In the data rows, the value 128 means zero.
Some points, each followed by its number:
[105 183 123 123 196 144 143 172 134  85 169 160 110  83 174  65] 0
[ 75 184 157 155 138 160 159 155 109  66  99 134 144 134 161 136] 1
[138  94 123 125 109 116 116 117 102 152 119 133 141 152 103 114] 2
[146 126 145 146 114 110 111  98  99 175 154 151 183 160  99 137] 3
[102 151 148 148 143 130 129 138 104 114 146 127 104 135 103  71] 4
[108 132 174 175 114 123 124 148 143 126 128 131 102 169 150 114] 5
[148 140  69  68 161 118 117 169 165  41 138 159 134  45  61 204] 6
[118  98 152 150  61  98  98 110  80 163 129 178 186 152 116  85] 7
[176 120 111 109 194 104 102 158 103 160 130  86 125  95 100 146] 8
[121 123 139 140 132 156 157 126 122 114 101 165 171 148 107 120] 9
[145  57 110 109  93 154 153  96 160 109 101 137  78 133 166 139] 10
[164 155 122 122 156 107 106 131 123 166 139 108 113 122 146 145] 11
[131 122 155 155  88 129 128 116 128 119 125 157 137 134 124 111] 12
[104 135 149 149  78 116 116  54 219 124 179 148 115 166 192  99] 13
[ 97  99 139 139 161 117 115 100 156 127  77  90  85 109 123 143] 14
[126 151  74  73 181 156 159 158 175  71 145 118 175  83 106 209] 15
[153 111 162 164  94  72  73 109 109 139 121 124  97 171 156 102] 16
[131 183 106 104 116 118 119  96  70 114 105  73 107 148 110 131] 17
[135  90 106 107 156 102 103 120  82 148 115 160 125 151 100 135] 18
[111 115 174 176 144 147 149 108 128 115 103 151  96 127 107  85] 19
[103 180  90  89 143 147 146 120 101  99  75 111 117 142 104 175] 20
[ 94 122 132 131  84 132 131 142 150  83 103 108  82 119 110 149] 21
[195  96 112 108 188  59  60 222 108 104 133 179 146  86  97 113] 22
[122 122 119 122  87 135 138 107 139 127 103 171 129 146 118 131] 23
[ 90 126 141 140  87 135 133 121 135 154 103 124 166 140  84 125] 24
[ 86  74 156 158  71 117 118 116 128 134 144 175 128 119 144 142] 25
[140 122  91  91 108 100 102  99 142 172 202  81 106 178 138 139] 26
[ 87 166  88  91 132 116 115 130  85  65 148 130 179  94  93 165] 27
[124 162  58  61 152  66  65 113 111 114 110 115  94 179 115 149] 28
[ 89 141 107 109 173 133 136  87 155 138 106 148 130 119 142 143] 29
[113 130 118 116 109 144 143 140  93 115  97 161 111 154  89 131] 30
[112 118 139 142 132 125 124 144 131 157 139  78  76 160 120 127] 31
[164 137  47  50 200 149 147  91 179  98 122 101  98 130 114 153] 32
[ 76 135 140 142 113 155 155 152 117 122 146 170 108 131 125 120] 33
[147 112 129 132  99 151 150  73 152 143 136 104 115 146 170 103] 34
[104 111 130 129  95 135 134 114 121 108 137 150 116 144  76 131] 35
[116 162 197 196 155 126 125 138 124  92 147 169  94 118 178  95] 36
[112 189  98  98 138 123 123  88  60 121  66  83  51 143  95 192] 37
[ 90 169  73  75 150 210 212 148 158  55 187 145 150 124  72 199] 38
[168 100  99  98 119 121 120 131 144 167 121 125 173 162 155 121] 39
[ 96 159 117 116 142 142 143 118 155 102  66 100 137 124 140 173] 40
[ 70 143 150 147 128 135 134  93 133 120 104 149  81 164 117  93] 41
[139 163 121 119 121 143 144 158 153 110 111 121 116 120 120 181] 42
[112 203 102 102 144 139 139 133  69  53  70 135 112  87 181 122] 43
[ 74 177 187 185 149 185 183 142 168  73 100 137 125 121 199 167] 44
[ 74 149 125 125  83 199 199  65 132  97 155 127 153 173  93 170] 45
[135 123 127 126 124 126 127 143  84 120 112 163 140 144 110 116] 46
[ 99 103  85  84 122  87  86 144 230  25  30 204  91   4  94 184] 47
[118 156  96 100  82 140 140 124 103 120 192 140 100 186 104 170] 48
[162  92 142 142 120  99 103 104 112  98 115 140 246  47  50 121] 49
[120 138 122 122 105  93  96 133  97  93  96 120 122 120 119 157] 50
[101 114 143 144 100 175 171 114 197  71 170 158  94 157 112  92] 51
[111 119 160 161  86 147 151 141 123 135  95 155  92 147 158 125] 52
[152  80 148 150  98 179 183 143 148 121 109 179 117 126 127 133] 53
[167 153 108 109 122 122 123 116  84 192 114  33  98 168 154 121] 54
[116 125 135 138  85 177 175 173 142 140 170 149 165 112 103 146] 55
[133 130  56  56 188 121 121 119 201 162 121  98 136 148 144 163] 56
[ 60 118 184 184 102 168 167  81 112 132  58 117  80 121 136 142] 57
[134 102 120 118 122 134 132 156 136 139 123 128 127 139 110 114] 58
[ 87 161 138 139 143 145 143  80 140 162  90  81  74 118 106 122] 59
[160 178  80  81 181 116 117 159 106 139 144 131  81 118 143 113] 60
[173 135  58  62 152  82  84 111  76 180 149  56  27 192 147 137] 61
[119 135  88  90 150  81  79  76 150 106 163 130 160  69  98 178] 62
[115  73 174 174 182 143 143 130 185 113 150 113 118  96 160 123] 63
[ 98 141 146 146 133 136 135 119 107 115  99 130 181  95  96 153] 64
[110  97 175 173  97  72  71 137 115 185 152 118 138 140 190 151] 65
[164  52 100 102 203 153 154  71 165 145 111 144 126 134 167 113] 66
[121 149 113 111 156 128 129  85 133 187 171  69  48 174 164 102] 67
[132 114 143 143 137 121 122 103 142 145 121 136 126 174 138 103] 68
[133 157  73  75 158 117 117 143 120 113  96  63 111 150 140 161] 69
[ 97 140 139 139 160 170 169 170 113 100 129 141 102 117 117  94] 70
[100 105 139 139 115 195 194 113 131 167 102 114 124 119 134  93] 71
[111  73 152 151 116 160 160 133 150 135 115 132 122  94 121 125] 72
[130 144  77  81 128 102 102 177 114  43 111 219 167  70  42 190] 73
[ 76 170 161 162 134 133 134  97 122 118  99 155 104 110 135  91] 74
[112 142 132 135 121  96  91 103 102 124  82  95 147  83  69 168] 75
[106 142 134 134 139 104 102 155 152 105  83 119 106 105 152  98] 76
[ 75 163 169 168 119 130 127 158 124  93 143 159 105 119 133  82] 77
[107 179 158 157 156 139 139 188 115  60 135 145 157  71 216  94] 78
[ 89 151 128 127 128 117 121  96 132 114 173 138  62 159 130 104] 79
[ 93 118 181 182  96 183 183 111 165  89 141 163 110 161 143  98] 80
[163  80 177 175 121 136 135  89 150 138  81 143 119 107 184 158] 81
[ 90  92 195 196 129 156 158 106 173 158 124  99 117 110 166 105] 82
[177  71 124 121 155 136 137 112 176 123 141 135 109 150 134 128] 83
[154 121  99  98 146  82  83 156 108 111 108 120 177  54 124 117] 84
[174 150 146 148 138 106 110 149 125 159 167 125 144 100 232 105] 85
[151 108 132 132 134 131 131 173 106 139  98 156 132 123 116 105] 86
[117 159 106 107 148 152 153  98  48 126  63 124 102 130 153 106] 87
[ 89 150 157 157 126 196 196 151 201 134 157 131 132 149 111 129] 88
[132 212  13  14 161  61  61 126  84 122 140 150  57 155  84 200] 89
[135 122 112 109  92 143 141 144 112 158 131 125 158 140 151  93] 90
[158 119 167 167  69  98  98  67 126 174 154 152 150 152 184 123] 91
[116 142 145 144  81 124 123 109 138 115 164 135 109 155 101 157] 92
[183 178  84  84 167  94  95 144 125 131 122 115  98 116 166 157] 93
[139 107 167 166 112 141 142 181 171 121 145 148  99  88 125 177] 94
[177 119 100 100 161 124 125 149 133  92 144 117 135  70  89 146] 95
[158 104 135 133  88 142 140 146 156 138 153 113 130 122 166 114] 96
[ 54 181 175 176 150 134 131  86 121 100  87 181  76 121 129  75] 97
[135  70 139 142 131 111 112 134 161 128  99 119  89 128 181 131] 98
[146 103 109 109 152 159 157 136 111 192 164  46  71 174 156  97] 99
[ 96 159 113 112 142 120 118 174 142  58 132 155 149  87  81 198] 100
[193 156  58  59 170 116 117 162 131 143 152  82 130 112 138 164] 101
[141 133 108 107 123  94  94 117 109 138  69 110 139 130  95 149] 102
[115  85 138 136 110 192 193 122 121 127 110 128  84 114 160  91] 103
[149 109 115 115 139  82  83 201 164 128 146 156 143  71 119 119] 104
[102 122 151 153  94 133 133 150 142 128 141 121 103 139 124 101] 105
[117 119 140 140 125 103 102 108 114 143 112 133 124 123 116 116] 106
[ 76  94 176 174  75 115 114 104 139 140 112 161  92  96 175 150] 107
[115 161 167 168 156 154 154 195 133 123 149 152 124  91 176  84] 108
[101 129 154 153 111 142 138 165 135 104 152 159 136 120 141  79] 109
[121 132 144 144 104 116 114 139 103 117 120 126 150  89 113  99] 110
[138 124 139 138 111 131 129 163 102 154 124 140 136 177 126 125] 111
[172  38 133 135 212 160 158 101 162 134 119 126 108 122 156 148] 112
[125 147 152 149 146 116 114 137 146 135 155 160 103 122 175  83] 113
[ 70 140 138 138  97 181 182 102 146 108 167 146 123 145 154  54] 114
[127 132 101 101 101 136 134 164  93 111 162 175 140 164  54 150] 115
[129 154  98 100 166  59  59 123 116  73 138 135 195  58  71 180] 116
[106 188  92  93 145 119 119 101 135 152 162 142 122 166 132 156] 117
[158 112 131 132 143 131 131 113 121 153 115 123 117 103 181 115] 118
[153 176  97  99 172 146 145 149 133 138 106  63 105 118 152 153] 119
[ 86 162 165 166 144 170 169 155 159 102 112 153  85 108 197  72] 120
[117 114 167 168  91 151 148 157 118 164 110 161 141  88 150  95] 121
[132 128 114 114 135  81  79 150  87 121 156 162 156  85 130 115] 122
[177 158  35  36 139 131 131 112 162 116 150  97 104 154 113 163] 123
[153 122 120 118 125 161 161 135 114 136  86 128 151 141 155 154] 124
[ 92 155 115 117 111 152 150 157 154  75 169 164 109 142  75 181] 125
[169 120 125 124 166  91  91 135 118  73 116 115 178  12  66 154] 126
[124 161 121 122 123  92  89 122  83 130 142 132 159 133 122 127] 127
[178 119  98  98 135  92  90 195  71  96 186 175 209  19 103 105] 128
[ 79 165 168 164 110 129 130 129 122 100 132 163 124 161 148  94] 129
[197 106  86  88 146 116 114 177 119 120 138 157 137 111  91 124] 130
[102  85 142 142 115 119 120 116  90  92  90 139  95  89  79 146] 131
[148  69 122 123 185 187 187 119 229 114 142  98 115 160 147 122] 132
[163  90 115 119 141  61  62 159  79 148 140 148 113 153 111  86] 133
Which three points above are nearest to each new point by angle? Their numbers follow each, nearest first.
[150 121 103 104 130 184 185 121 187 124 193 103 112 116 122  98] -> 132 51 88
[179 108 117 121 130 136 132 135  49 154 194 132 181 165  99 153] -> 3 115 2
[113 144 126 129 115 145 146 120 121 164 133 121 162 157  97 133] -> 24 3 45
[167 130 107 108 162 129 128 130  52 109 152 150 170  74 124 116] -> 128 122 84
[161 100 110 108 145 112 113 115 161 141 108 126 120 131  98 129] -> 83 56 32
[123 137 150 150 115 143 144 131  99 124  68 143 114 148 139 112] -> 52 57 87
[123 120 154 151 118 119 118 160 138  87  91 150 137  87 138 139] -> 47 76 78
[128 109 146 146 127 182 185 127 113 139  59 167 153 146 110 142] -> 9 53 124
[168  70 194 195  56 171 174 131 151 218 160  64 211 105 175 127] -> 96 82 121
[104 111 148 148 138 145 145 117 118 106 100 124  97  74 108 123] -> 131 57 19
[128 121 144 143 104  66  65 125 142 172 146 114  94 141 182 140] -> 65 16 91
[ 95 150 100  98 227 171 171 179 111  53 160  99 212  13  90 178] -> 15 27 100
[ 93 142 156 158 143 159 158 167 116 115 108 155 112 118 122  87] -> 70 77 120
[168  88 115 117 140  76  77 185 151 128 148 145 141  43 135 112] -> 104 22 84
[128  84 161 162 127 138 140 146  88 173 174 145 208 148  89 130] -> 3 7 55
[127  90 137 136 129 106 108 122 178 137 113 115  87 103 192 135] -> 98 81 118
[ 98 127 146 144 113 151 153 155 168 147 148  67 151 155 119 119] -> 88 105 31
[118 139 119 120 149 126 127 114 163 162 109  41  89 122 118 141] -> 59 14 31
[171 141  85  84 135 100  99 135 113 118 111 136 157  60 126 120] -> 84 128 126
[154 101 111 109 108 108 108 134 161 189 108  70 160 168 163 121] -> 39 54 26
[126 116 132 133 132 143 142 118  91 133  88 161 122 126 111 145] -> 30 46 131
[147 122 159 156  73 142 141 102 119 183 114  96 156 171 138 127] -> 91 34 3
[127 136 100  97 131 118 117 126 131 130  69 100 154 120  99 127] -> 102 75 69
[104 146 157 162 116 154 152 141 208 107 161 135 105 136 122 149] -> 88 51 80
[146  95 147 146 134 141 143 134 112 167 109  91  96 144 134  97] -> 99 31 54
[156  94 145 145  49 109 109  68 120 180 112 123 177 167 167 134] -> 91 7 3
[147  97 122 120 140 178 177 123 108 209 150  57 127 186 138  96] -> 99 54 67
[ 38  88 187 186 115 149 151  71 119 178 116 131  93 157 115 165] -> 57 107 82
[129 165  99  99 138 116 117 151 108 106  95 123 145 104 148 122] -> 43 84 93
[140 122 106 105 183 168 167  86 141 124  94  82 103 145 108 127] -> 32 132 66
[146  64 137 135 157 152 152  67 170  97 158 139 115 156 120 130] -> 83 132 112
[152 213  88  88 207  88  90 111 106 118 196 150  80 118 180  83] -> 60 93 0
[162 112 119 119 132 145 148 152 120 142 117 109 135 112 175  82] -> 118 90 96
[104  68 149 152  69 145 147  87 122 126 150 115 158 118 153 116] -> 25 34 72
[183 169  38  37 199 102 104 161 150 131 138  66  95 123 153 175] -> 101 93 69
[139 119 137 137 127 125 125 128 121 172 138  48 149 132 116 108] -> 54 99 31
[180 109 125 125  80 112 108 143 106 186 160 131 218  94 208 127] -> 85 90 39
[146  93 154 151  93 161 160 114 161 160  97 101 126 104 222 142] -> 81 118 96
[159 114 126 127 137 118 119 164  68  82 148 166 160  65  77 121] -> 128 126 73
[ 63 160 173 176  92 125 125 113  93 121  90 151 132  82 129  96] -> 74 97 110
[104 132 157 155 102 144 144 133 105 119 119 147 139 158 124 115] -> 129 12 80
[121 138 131 129 130  80  79  72 106 154 146 172 132 126 202 106] -> 91 85 113
[156 100 177 175 151 130 130 116 151 151  75 130 146  72 176 131] -> 81 118 82
[142 131 119 118 128 153 154 151 131 106  69 143 124 131 146 150] -> 124 40 42
[118 129  97  99 106 213 211 149 151 133 135 131 125 151  96 152] -> 38 88 45
[ 95 161 127 126 105 114 115 133  99 117 127 146 148 106 102  89] -> 110 127 4
[143 148  97  97 116 127 125 131  99 188 110  36 103 160 110 122] -> 54 61 99
[162 102 102 102 180  74  73 158 123 113 135 132 141 124 128 153] -> 22 8 84
[116 106 154 155 120 100  98 109 112 144 100 113 108 132 107 129] -> 106 16 14
[178 160  40  40 189 107 112 147 121 118 139 100 122 119 124 155] -> 101 123 93
[124 117 150 148  85 118 119 161 138 141 121 131 115 121 139  92] -> 105 121 109
[140 157 105 103 204 130 132 182 120  69 155 101 132  71 156  92] -> 0 78 60
[161 146  89  90 167 162 161 171  87 138 134 112 137 153  95 185] -> 101 20 119
[ 95 127 136 135 103 140 141  95 150 119 122 159 116 167 111  96] -> 41 51 80
[130 120  99  98 159 129 130 151 123 136 159  79 122 129 132 167] -> 101 69 119
[157  88 146 145 124 129 130 136 147 116 138 146 114 148 116 118] -> 83 53 51
[101 149 193 193 167 121 119  85 174 127 143 177  79 115 167 121] -> 36 113 97
[150 130  98  98 147 122 122 146 140  75 119 132 132  90  92 166] -> 6 95 73
[135 135 154 154 148 102 105  90 143 183 176  73  58 150 166 121] -> 67 31 99
[116  75 133 135 148 132 135 123 162 132  95 134  83 130 149 111] -> 98 10 14
[ 98 143 130 128  94 161 159 137 183  81 164 169  93 173  81 171] -> 125 51 92
[130 190 112 112 131 164 164 178 121 124 106 117 103 127 129 194] -> 42 20 119
[151 122 140 141 102 108 107  49 114  94 162 138 150 115  96 115] -> 49 12 3
[131  71 155 157  44 102 101  84 165 147 148 122 167 135 210 116] -> 91 13 65
[110  88 135 135 155 200 197  92 127 138 104 114 133 135 106 130] -> 71 103 72
[ 53 185 172 172  56 103 101  79 147  86 134 185 125 183 125 130] -> 129 92 12
[172 112 134 136 107 201 201 127 219 113 178 102 119 145 153 164] -> 132 88 96
[100  99 156 155 142 163 164 158 108 127 165 135 190 119  58 126] -> 55 9 64
[116 134 121 119 120  87  85 152 156 100  86 120 125  84  91 158] -> 47 75 50
[149  74 155 156 102  94  92 133 139 146 122  99 157 127 178 126] -> 65 98 91
[148 129 120 122 155 151 155 118 131 157 122  61 119 151 130 101] -> 99 54 67
[137 142  83  85  91  95  93 104 112  60 164 192 131 100  49 181] -> 73 6 27
[166 118 106 106 141 107 107 140  97 177 128  64 144 173 123 110] -> 54 61 99
[123 137 117 119 127 150 146 131 110 165 108 166 118 171 145 134] -> 111 124 30
[101 145 142 140 114  92  95  91 140 162 118 117  95 144 114 112] -> 106 16 59
[181 102 119 119  49 102 101 150  69 151 116 205 237 163 136 128] -> 7 3 46
[124 221 106 103 156 148 147 181 180  59  63 108 108  70 155 255] -> 42 40 15
[ 75  96 164 159 102 148 150  96  91 149  99  89 110 147 105 107] -> 57 71 41
[129 178 134 134  96 154 152 135 111 116  89 116 138 147 142 199] -> 42 40 20
[147 118 121 121 118 105 104 200 187 121 129 139 129  99 128 137] -> 104 22 94
[137  77 146 146 135 144 143 147  58 118  95 173 115  79  82 152] -> 131 86 46
[145  97 119 120 117 126 128 154  97 141  95 151 114 142 112 123] -> 86 46 30
[ 97 139 125 124 120 116 116 140 130 166 159 119  92 158 107 134] -> 31 26 79
[112 156 126 128  91  90  93  59 130  90 151 142 156 120  92 148] -> 62 116 92
[143 102 128 126 117 155 158  95 101 166 116 120 156 166  85 104] -> 2 3 24
[ 87 138 164 164 123  98  96  81 163 163 195 121 151 127 117  85] -> 13 91 65
[112 119 163 161 121 170 168 113 105 140  69 136 161 140  96 123] -> 9 24 57
[150  85 148 149  98 135 137 115 148 137  98 124 104 112 154 136] -> 81 98 10
[ 62  95 172 173 118 158 158  92 147 148  81 127  94  94 173 148] -> 57 82 107
[161 121  94  96 137 105 104 129  98 159 144  99 122 169 134 120] -> 61 54 26
[145  94 126 126 112 145 147 110 147 141 113 124 117 135 128 133] -> 10 34 83
[174 124 100 101 159  78  78 205  82 114 169 180 188  11 112 103] -> 128 122 84
[185  77 136 135 163 110 112 172 184 132 151 115 128 147 130 121] -> 83 132 104
[169 117  76  77 115 169 170 155 137  98 155 160 130 123 102 148] -> 38 130 115
[ 56 114 149 148 125 159 159 149 141  85 117 173  64 114 162  66] -> 120 77 33
[104  92 152 150 121 190 191  41 121 181 122  87 153 138  81  92] -> 71 45 24
[197  78  92  89 152 152 152 103 238 107 151 123  84 145 132 138] -> 83 132 32
[114 151 158 161 156 133 138 151 159 107 116  89 100 116 180 100] -> 120 76 108
[143 124 143 143 126 105 107 133 112 140  93 125 104 155 132  93] -> 16 133 106
[145 141 138 141 171 121 119  63 138 186 140  72  43 168 161 133] -> 67 99 61
[107 111 139 140 139 160 163 135 151 147  84 119 141 134 112 109] -> 71 72 9
[118 126 114 116 113 107 107 165 114  95 113 157 121 120  83 151] -> 73 100 50
[142 101 137 139 119 149 149 108 112 162 140  91 103 125 129  94] -> 99 34 71
[130 136 126 127 130 159 160 148  95 111 108 162 165 164 108 168] -> 9 30 124
[140 119 142 143  78 102 103 140 138 129 132 150 123 162 136 112] -> 16 12 7
[182  78 114 113  86  93  91 129 149 161  99 138 187 146 180 116] -> 39 91 90
[139 147 116 116 123  92  91 141  93 154 140  99 108 170 122 130] -> 61 54 28
[111  66 160 160  89 110 110 116 109 158 146 128 191 143 137 106] -> 7 65 25
[150 169 121 122 172 172 173 143 164 110  96  79 109 113 152 172] -> 119 42 40
[160  68 141 138 175  94  96 153 183 128 131 132 115  99 212 155] -> 98 63 112
[110 170 132 131 117 119 118 181 165 115 130 131 108 113 130 185] -> 42 100 94
[125  98 175 176 126 125 125 111 121 165 101 106 146 129 132 109] -> 82 81 106
[147 163 125 124 149 111 112 116 135 124  96  70  88 109 153 122] -> 119 93 69
[149  86 114 115 137 103 106 160 212 131 147 108  71  65 184 138] -> 98 104 63
[157 134  77  76 145 107 105 183  75 168 113  96 110 168  95 113] -> 61 133 60
[169  90 126 127 110 142 141 151 139 110  82 167 123 146 119 123] -> 53 86 58
[110  67 160 163  53 127 125  50 105 175 144 121 174 160 158 120] -> 91 7 25
[105 117 160 160 116 114 114 111 125 173 128  78 104 148 112 104] -> 31 59 106
[128 124 128 129 122 134 136 117  90 108 108 138 135  85  98 135] -> 131 64 126
[ 70 127 163 160  94 185 186 130 112  79 150 163 123 136 173  27] -> 114 109 80
[140 137 146 145 106  53  53  73  88 120 174 143 152 135 117 165] -> 127 3 91
[100 142 106 106 157 148 147 152  61  66 168 127 154  91  92 130] -> 27 38 128
[132 117 124 122 103 134 133 126  87 112  94 144  92 152 144  75] -> 87 46 52
[123  92 123 120 132 155 153 147 173 127  95 105  97 142 126 116] -> 132 10 58
[127 121 128 129 154 122 121  85 128 157  60 107 136 132 175 129] -> 118 14 81
[106 142 125 126 148 114 112 145  96  58 170 108 170  82 129 139] -> 27 116 128
[133 107 133 133 143  98 100 120 173 142  91 148  96 141 149 112] -> 98 68 76
[166 187  75  74 164 146 146 160 134 126  63  75 122  99 159 221] -> 119 69 42
[136 154 109 109  94 132 130 124  70 155 109 107 150 139  96 151] -> 17 102 37
[137 116 146 143 126 124 124 138 134 174 124  92 122 124 103 106] -> 31 99 54
[111  81 162 162 130 145 146  94 117 185 102 104 154 135 136 143] -> 82 71 57
[125 129 110 107 102 121 121 147 130 102 123 150 178  70 100 145] -> 73 128 49
[166 101 139 137  75 100  98 165 119 145 120 157 175 129 157 113] -> 7 39 91
[ 76 193 168 172 129 138 137  84  94 143  89 149 127 109 121 106] -> 74 97 57
[145 104 150 151  41  65  69 101 119 210 198 125 187 162 163 107] -> 91 65 7
[100 115 137 136 146 171 169  94 189 114 106  79  94 146 111 119] -> 132 59 14
[135 125 159 160  75 123 122 119 126 131 108 143 138 152 127 118] -> 12 7 91
[107 150 149 148  40  96  99  41 126 152 119 157 150 155 143 133] -> 91 7 12
[183  81 105 102 112 122 121 127 204 133 118 115 118 142 176 117] -> 83 98 96
[153  97  93  92 134 145 145 145 146 138 107 125 136 156 139 119] -> 39 58 56
[103 210 120 121 116 177 177 173 129  96  93 115 113 118 122 237] -> 42 20 40
[149 121 127 127 146 121 123 116 121 110  97 141 138  94 123 133] -> 126 84 49
[129 167 143 141 152 117 119 148  83 104 146  95 129 107 114  88] -> 4 110 0
[ 82 159 123 125  83 177 176  56 153 156 161  82 139 161 101  97] -> 45 114 34
[118 141 123 124 128  41  43 131  92  80 124 179 179  66  78 156] -> 116 122 73
[152 134  86  85 144 138 140 116 158  94 157  80 235  82  67 215] -> 15 62 116
[110 167 112 111 145  86  84  91  87 128 176 134 171 106 116 131] -> 127 116 62
[127  89 146 147 105 142 142 103  96 149  93 126 113 131 138 128] -> 57 52 81
[150 131 104 109 118 163 161 156  89 138  89 134 118 171 110 124] -> 30 124 111
[166 113  81  82 109 149 147 138  52 137 146 167 208 173  78 150] -> 115 46 3
[155 124 129 127 112 187 185 148  91 159  94 151 148 156 153 141] -> 124 53 111
[ 57 167 130 131 141 120 123 158 123  64 122 126 157  99  97 172] -> 100 27 64
[124 116 123 127 118 113 113 140 129 118  94 141  94 118  99 130] -> 131 47 21
[172  98 116 116 121 124 123 134 184 117 149 124 135 160 140 119] -> 83 132 39
[136 116 138 139 132 130 131 183 123 131 115 155 135 122 119  84] -> 86 109 58
[ 89 146 144 143  91 141 142  79 147 148 130 121 135 119 150  63] -> 114 13 34
[146 108 110 109  88 108 107 149  89 107 139 162 186  76  99 102] -> 128 49 122
[ 95  93 136 135 108 193 195  55 112 133 140 129 123 182 102 148] -> 45 71 35
[128 104 142 143  92 122 122  89 106 103  93 153 122 105  82 154] -> 131 35 75
[ 90 150 189 191 109 123 121 153 156 105  77 152 141 108 137 162] -> 44 107 1
[156 165 124 123 119 104 103 121 103 152 135 128 151 134 155 110] -> 127 85 11
[ 77 155 175 174 139 134 133 163 100  94 129 164 124 105 125  81] -> 77 109 36
[106 130 159 158 114 149 148  96 128 114  57 107 130 115 116 138] -> 57 40 64
[ 96 146 129 129  82 182 183 119 151 103 150 145 126 170 103 146] -> 45 88 51
[148 108 188 185  89  71  70 121 153 166 156 131 110 143 182 137] -> 65 16 91
[140 112 173 171  77  79  81  72 106 151 160 140 168 116 132 114] -> 91 7 3
[ 88 125 118 116 103 187 188 142 168 135 166 112 121 150  93 142] -> 88 45 55
[135 134 133 133 104 130 132 129 102 159 104  96 106 154 130 117] -> 54 31 99
[110 127 111 109 126 174 175  99 134 193 145  37 139 158 129  83] -> 99 71 54
[172  96 132 130 140 124 122 128  95 142 125  91 198 109 110 128] -> 49 84 8
[145 138 124 120 101 155 155 149  96 123 160 142 188 125  99 160] -> 55 115 38
[137 114  66  65 114 165 168 153 130 106  85 179 129 163 108 125] -> 30 23 115
[139 138 171 174  78  99 100 105 114 156 130 160 122 123 193 100] -> 91 16 65
[124 139 108 108 161 136 138 162 144 104 120 131 106 110 102 143] -> 6 15 100
[178  62 139 140 142 106 104 142 161 154 118 114 127 106 204 136] -> 98 118 81
[128  98 134 134 135 202 202 110 158 112  52 110  89  86 185 131] -> 103 71 10
[142 124 124 126 139  97  98 184 128 136 152 108 107 141 112 112] -> 133 22 104
[ 93 130 149 151 117 110 110  83 129 193 120 122 118 181 133 142] -> 68 65 91
[124 155 142 142 114  85  87 123 128 125 121 132  98 141 138 112] -> 16 106 76
[104 136 147 145 110 149 150 158 132 123 107 185 127 135 111 117] -> 33 9 109
[137 123 160 160 116 136 134 114 119 173 175 142 160 175 116 172] -> 3 91 111
[141  80 108 110 181 146 144 131 178 115 132 104 115 150 145 116] -> 132 83 112
[137 139 122 121 104 167 167 112 114 116 162 150 170 142 114 157] -> 45 55 38
[111 167  65  65 128 109 111 129  95 131 135 114 152 166  77 196] -> 89 28 20
[ 95  82 165 165 148 163 164 148 195 111 163 104 111 130 123 103] -> 63 88 132
[113 127 153 154 127 123 124 120  92 129 102 128 161  83 104  96] -> 110 64 49
[175  85 127 129 135  85  85 153 126 148 113 134 141 140 150 118] -> 133 22 39
[148 141 115 116 161 181 180 133 132 170 127  60 114 132 106  98] -> 99 119 71
[138  93 138 140  88 120 118 109 123 176  96 115 143 145 164 112] -> 91 65 39
[135  77 136 136  98 149 148 117 104 181 131  81 151 161  89 110] -> 2 24 58
[ 93 156 132 132 123 129 128 145  91  84 159 140 141 130 113 126] -> 27 77 1
[128 139  83  83 164 115 114 115 125 111  47  99 116 128 139 146] -> 69 20 40
[143  79 141 144 137 103 106 110 127 147  82 172 109 123 140 152] -> 81 98 106
[131 111 125 126 148 158 158 141 203 146 143  59 120 153 128 102] -> 132 99 88
[164  85  94  94 112 158 158 119  81 177 146 143 125 194  93  99] -> 2 58 111
[ 69 181 176 176 144 181 182 154 111  85  95 130 167 127 180 128] -> 1 44 78
[111 217 106 107 157 136 135 157  69  50  78 137 137  95 174 103] -> 43 78 1
[117  71 162 161 127 161 162  73 125 128  65 122  89 117 141 154] -> 57 81 72
[ 61 140 184 184 106 106 109 111 103 107 129 187 123 163 106  57] -> 129 77 97
[131 130 116 116 134 125 127  78 133 105 136 127 134  79  80 165] -> 62 126 116
[137 126 134 137 119 134 133 147 102 134  78 133 141 112 139  90] -> 86 121 110
[144 118 169 171 127 111 113 126 115 166 120 113 144 132 140 113] -> 65 16 91
[132 144 109 109  95 131 131 106 126  97 161 138 144 142 106 140] -> 48 115 92
[158 146  99  95 134 120 118 172 120  85 149 168 169  99  61 167] -> 73 6 100
[150 128 123 124  70 106 106 135  78 163 105 148 153 143 125 113] -> 7 2 46
[148 111 108 108 133 186 187 147 155 143 200 174 190  85 134  92] -> 55 38 128
[ 96 123 178 179  76 138 140 117 122 142 108 150 139 142 119 103] -> 12 52 121
[137 153 113 113  88  91  89 107 115 164 120 119 148 158 141 121] -> 127 91 16
[109 146  97  97 164 211 212 159 161  96 148 128 161 128  83 160] -> 38 15 88
[156 118  78  80 117 120 117 121  95 162  84 109 151 160 111 130] -> 102 39 2
[118 174  75  73 134 194 196 120 168  43 150 183 130 118  55 223] -> 38 125 15
[121 124  86  86 124 138 138 188 106 111 123 198 128 152  65 148] -> 115 30 73
[163 112 119 119 162 120 119 179 124 162 131  84 126 127 124  95] -> 8 99 58
[ 30 198 159 157 103 105 107  84 106  84 138 209 158 143  92  78] -> 129 97 74
[ 82  98 160 160 124 175 177  81 193 134 126  96  89 131 179 102] -> 82 34 103
[159  93 137 134 136 162 159 159 169 123  71 171 111 143 139 144] -> 53 124 10
[118 109 156 154  93 145 145 162 137 108  89 169  95 152 106 122] -> 52 53 30
[124 117 171 170  99  88  88  54 142 172 134 173 169 161 168 100] -> 91 68 7
[ 98 226  19  16 136 165 165 115 121  45  84 112 132 154 109 237] -> 20 69 38
[141  88 107 103 120 138 137  99 100 178 139  61  59 191 140 107] -> 99 67 61
[123 152 142 142 142 108 107 118 143 136 151 124  81 166 131  66] -> 79 4 113
[186  96  86  84 174 148 147 111 102 130 126 157 151 127 103 124] -> 130 66 18
